In the data rows, 128 means zero.
Every row has a hidden score from 0 to 16. What is each row's score? 8 is about the middle.
158 118 104  90 152  77 178 154 14
161 120 134  88 157  96 163 162 14
 76 119  78 104 141 165 107 109 0
161 114 133  86 168 131 164 202 16
114 150 182 183 133 108 107 119 7
140 129 173 177 142  93 111 112 8
162 117 117  86 157  91 178 161 15
 78 147 118 143  83 153 105 114 2
 80 145  93 125 106 158 106 115 2
140 136 187 177 143  88 113 108 8
159 109  74 125  77 150 128  95 9
 76 116  98 102 144 166 109 116 1
159 115 107  91 148  79 173 141 13
117 159 183 178 132 104 108 111 7
161 125 130  93 153  74 170 135 13
154 102 131 151  99 142 112 108 8
 85 111 117  98 153 168 106 113 1
160 116  84 103 133 121 160 105 10
140 133 181 174 140  96 105 110 8
 76 125  96 103 148 167 108 106 0
 77 155 147 145  78 152 104 112 2
 79 117  74 106 141 165 110 115 1
121 147 188 183 142  91 106 121 7
103 155 177 175 117 124 107 111 5
123 149 202 184 142  89 107 116 7
146 124 164 173 137 108 102 112 8
 77 150 128 148  77 150 102 111 2
158 106  83 122  76 153 129 104 9
 90 159 149 160  88 139 105 109 4
 95 166 171 170 100 131 104 113 5
 94 161 155 165  94 136 103 114 5
154 102 107 148  95 142 109 106 8
160 118  83 110 115 133 145  91 9
 78 118 103 106 144 162 102 109 0
149 113 140 162 124 123 107 117 8
157 103  84 128  69 149 123  98 8
162 123 130  85 159 100 175 173 16
141 125 153 175 140  96 113 108 8
100 153 175 174 114 125 116 113 5
160 122 111  86 172 133 160 206 16
160 113 132  84 170 150 145 217 16
160 120 120  97 135 110 155 108 11
162 123 119  86 165 105 181 172 16
160 119 129  86 162 126 174 202 16
152 102 137 153 111 137 110 111 8
